In the data rows, 500 means zero.
Some points, one per row:
np.array([618., 381., 588., 356., 449., 507., 450., 551., 345., 708., 520., 568., 401., 447., 226., 503., 498., 419.])
np.array([558., 377., 439., 640., 616., 693., 448., 518., 496., 522., 545., 435., 526., 437., 422., 542., 585., 451.])
np.array([528., 515., 530., 721., 457., 551., 272., 499., 442., 736., 419., 492., 674., 524., 213., 248., 486., 506.])
np.array([457., 527., 553., 431., 429., 784., 514., 497., 514., 429., 738., 494., 455., 523., 446., 687., 650., 685.])
np.array([538., 273., 445., 404., 580., 579., 288., 319., 553., 451., 551., 536., 392., 661., 632., 205., 606., 425.])
np.array([470., 393., 527., 540., 538., 479., 531., 395., 581., 523., 454., 548., 528., 612., 427., 234., 513., 538.])
np.array([497., 487., 471., 477., 625., 424., 560., 384., 510., 316., 428., 421., 408., 546., 616., 336., 684., 647.])
np.array([501., 719., 523., 579., 520., 472., 518., 443., 535., 508., 404., 575., 806., 521., 208., 473., 736., 709.])
np.array([428., 544., 500., 640., 542., 500., 504., 466., 657., 516., 479., 508., 397., 487., 545., 368., 576., 462.])
np.array([417., 341., 550., 148., 350., 537., 614., 475., 232., 184., 589., 551., 376., 452., 669., 587., 545., 399.])
np.array([447., 399., 387., 449., 507., 482., 549., 575., 529., 348., 405., 459., 401., 674., 707., 734., 399., 432.])
np.array([581., 413., 454., 345., 467., 649., 509., 659., 342., 639., 446., 695., 556., 294., 243., 401., 222., 301.])
np.array([608., 604., 383., 565., 481., 612., 80., 855., 715., 747., 467., 518., 897., 520., 326., 706., 0., 365.])
np.array([457., 428., 384., 572., 429., 536., 602., 371., 512., 647., 311., 358., 560., 537., 366., 374., 488., 479.])
np.array([469., 367., 368., 501., 437., 560., 460., 400., 618., 320., 478., 399., 344., 601., 783., 473., 743., 491.])
np.array([475., 848., 521., 717., 508., 415., 212., 746., 711., 945., 480., 432., 919., 491., 186., 537., 158., 730.])
np.array([617., 316., 565., 301., 567., 382., 535., 681., 336., 734., 495., 555., 593., 518., 286., 445., 454., 356.])
np.array([618., 644., 481., 575., 428., 349., 218., 489., 543., 468., 299., 613., 657., 613., 489., 484., 397., 599.])
np.array([507., 426., 699., 589., 607., 503., 579., 531., 534., 489., 403., 465., 286., 471., 341., 485., 477., 387.])
np.array([410., 798., 267., 648., 451., 438., 437., 480., 642., 631., 245., 407., 692., 476., 683., 595., 599., 508.])
np.array([609., 367., 692., 411., 410., 532., 576., 454., 504., 517., 594., 436., 376., 522., 359., 469., 568., 423.])
np.array([555., 431., 463., 359., 472., 638., 323., 416., 449., 225., 474., 718., 378., 446., 434., 572., 340., 535.])
np.array([525., 495., 473., 683., 506., 445., 622., 468., 791., 660., 411., 436., 718., 500., 490., 600., 379., 446.])
np.array([527., 348., 520., 322., 595., 627., 580., 408., 508., 520., 544., 448., 418., 461., 590., 343., 680., 355.])
np.array([442., 160., 467., 464., 461., 567., 461., 504., 637., 478., 630., 445., 488., 474., 611., 492., 545., 238.])
np.array([532., 568., 545., 533., 556., 576., 347., 457., 618., 503., 399., 370., 581., 504., 466., 428., 557., 483.])
Then 27 other points, each followed by its number:
np.array([518., 456., 679., 353., 556., 614., 529., 470., 480., 351., 466., 468., 305., 459., 451., 423., 740., 423.]) 0
np.array([587., 723., 300., 410., 455., 559., 393., 494., 535., 517., 482., 574., 670., 527., 185., 614., 474., 585.]) 1
np.array([490., 610., 625., 580., 514., 486., 398., 440., 504., 404., 482., 550., 546., 521., 461., 480., 357., 477.]) 2
np.array([502., 529., 527., 422., 429., 562., 511., 403., 572., 301., 511., 538., 546., 587., 532., 622., 432., 596.]) 3
np.array([289., 456., 601., 404., 640., 471., 766., 480., 575., 698., 694., 566., 642., 391., 206., 641., 573., 423.]) 4
np.array([375., 648., 692., 753., 404., 243., 745., 346., 466., 262., 555., 362., 623., 484., 800., 497., 835., 647.]) 5
np.array([507., 502., 549., 597., 502., 371., 352., 463., 408., 468., 419., 543., 532., 465., 375., 286., 570., 553.]) 6
np.array([569., 437., 545., 452., 526., 518., 630., 637., 285., 334., 663., 644., 419., 555., 495., 766., 574., 579.]) 7
np.array([527., 693., 799., 534., 444., 420., 685., 412., 37., 493., 590., 430., 477., 406., 548., 403., 613., 671.]) 8
np.array([618., 546., 457., 476., 495., 554., 560., 394., 445., 352., 394., 650., 489., 528., 359., 599., 433., 513.]) 9
np.array([594., 594., 516., 475., 434., 407., 519., 536., 289., 536., 468., 357., 474., 455., 422., 592., 444., 504.]) 10
np.array([399., 642., 321., 499., 320., 334., 587., 501., 487., 308., 459., 619., 404., 640., 755., 710., 550., 673.]) 11
np.array([509., 391., 625., 474., 541., 523., 657., 409., 484., 549., 557., 484., 405., 420., 347., 316., 560., 549.]) 12
np.array([451., 663., 619., 567., 574., 414., 578., 390., 693., 789., 479., 404., 684., 404., 618., 438., 412., 465.]) 13
np.array([536., 897., 476., 652., 423., 361., 227., 746., 532., 834., 226., 439., 764., 538., 335., 612., 341., 586.]) 14
np.array([546., 306., 524., 310., 564., 349., 589., 343., 617., 381., 577., 510., 461., 521., 389., 374., 394., 387.]) 15
np.array([582., 482., 461., 446., 452., 452., 490., 555., 609., 623., 544., 528., 612., 500., 459., 421., 402., 468.]) 16
np.array([472., 617., 371., 557., 532., 430., 438., 624., 648., 480., 480., 404., 652., 533., 636., 687., 318., 551.]) 17
np.array([481., 400., 600., 495., 540., 415., 597., 422., 438., 583., 496., 438., 308., 542., 445., 478., 384., 449.]) 18
np.array([604., 477., 502., 414., 589., 504., 669., 460., 627., 601., 460., 415., 499., 436., 520., 652., 488., 181.]) 19
np.array([463., 443., 502., 563., 606., 469., 404., 383., 743., 499., 640., 610., 500., 517., 431., 263., 434., 378.]) 20
np.array([509., 568., 482., 625., 482., 426., 584., 511., 494., 567., 429., 510., 517., 625., 532., 747., 385., 449.]) 21
np.array([420., 259., 395., 502., 482., 541., 513., 392., 580., 324., 432., 519., 323., 515., 646., 516., 640., 472.]) 22
np.array([576., 469., 483., 379., 496., 633., 399., 556., 395., 524., 382., 539., 295., 398., 624., 441., 487., 531.]) 23
np.array([535., 392., 533., 489., 542., 544., 418., 522., 520., 586., 554., 516., 322., 502., 237., 344., 544., 477.]) 24
np.array([507., 284., 513., 397., 463., 525., 516., 625., 385., 293., 589., 371., 508., 382., 770., 586., 391., 428.]) 25
np.array([585., 461., 360., 445., 406., 528., 593., 468., 371., 342., 531., 683., 332., 496., 606., 555., 598., 468.]) 26
Which two of these numbered points are nearest to each point below, looking only along the 8 directions in which the first points spread most? Their numbers follow each, nearest first.
np.array([489., 469., 619., 501., 476., 312., 557., 417., 502., 496., 567., 582., 416., 553., 455., 479., 413., 442.]) > 18 15
np.array([559., 818., 369., 664., 465., 450., 132., 841., 722., 814., 328., 539., 814., 628., 178., 648., 187., 502.]) > 14 1
np.array([460., 941., 437., 746., 493., 379., 276., 763., 625., 806., 356., 547., 953., 469., 303., 607., 178., 350.]) > 14 1
np.array([544., 782., 334., 597., 608., 445., 104., 725., 682., 814., 444., 614., 770., 531., 251., 590., 185., 516.]) > 14 1
np.array([259., 704., 510., 827., 722., 339., 509., 458., 580., 601., 428., 326., 756., 369., 757., 441., 603., 632.]) > 13 17
np.array([392., 454., 555., 372., 492., 474., 932., 326., 380., 254., 547., 558., 492., 643., 201., 484., 574., 541.]) > 8 0
np.array([542., 458., 415., 320., 508., 692., 584., 644., 464., 474., 530., 441., 270., 280., 999., 670., 805., 359.]) > 25 22
np.array([288., 353., 389., 447., 645., 421., 565., 473., 513., 291., 414., 453., 309., 498., 862., 437., 724., 488.]) > 22 26
np.array([537., 317., 526., 460., 565., 580., 446., 570., 470., 338., 477., 416., 150., 518., 741., 353., 788., 463.]) > 22 0
np.array([533., 521., 461., 350., 457., 476., 675., 418., 375., 250., 343., 605., 517., 546., 765., 443., 572., 439.]) > 26 22
np.array([318., 523., 503., 769., 523., 516., 468., 521., 733., 613., 474., 352., 602., 501., 600., 597., 551., 509.]) > 13 17
np.array([615., 608., 321., 519., 585., 594., 132., 425., 656., 656., 416., 734., 576., 536., 327., 241., 434., 611.]) > 6 20
np.array([476., 496., 373., 518., 500., 497., 594., 588., 416., 434., 549., 484., 564., 452., 616., 741., 472., 541.]) > 21 3
np.array([381., 639., 442., 801., 463., 279., 669., 375., 486., 358., 391., 408., 504., 644., 493., 529., 511., 721.]) > 5 21
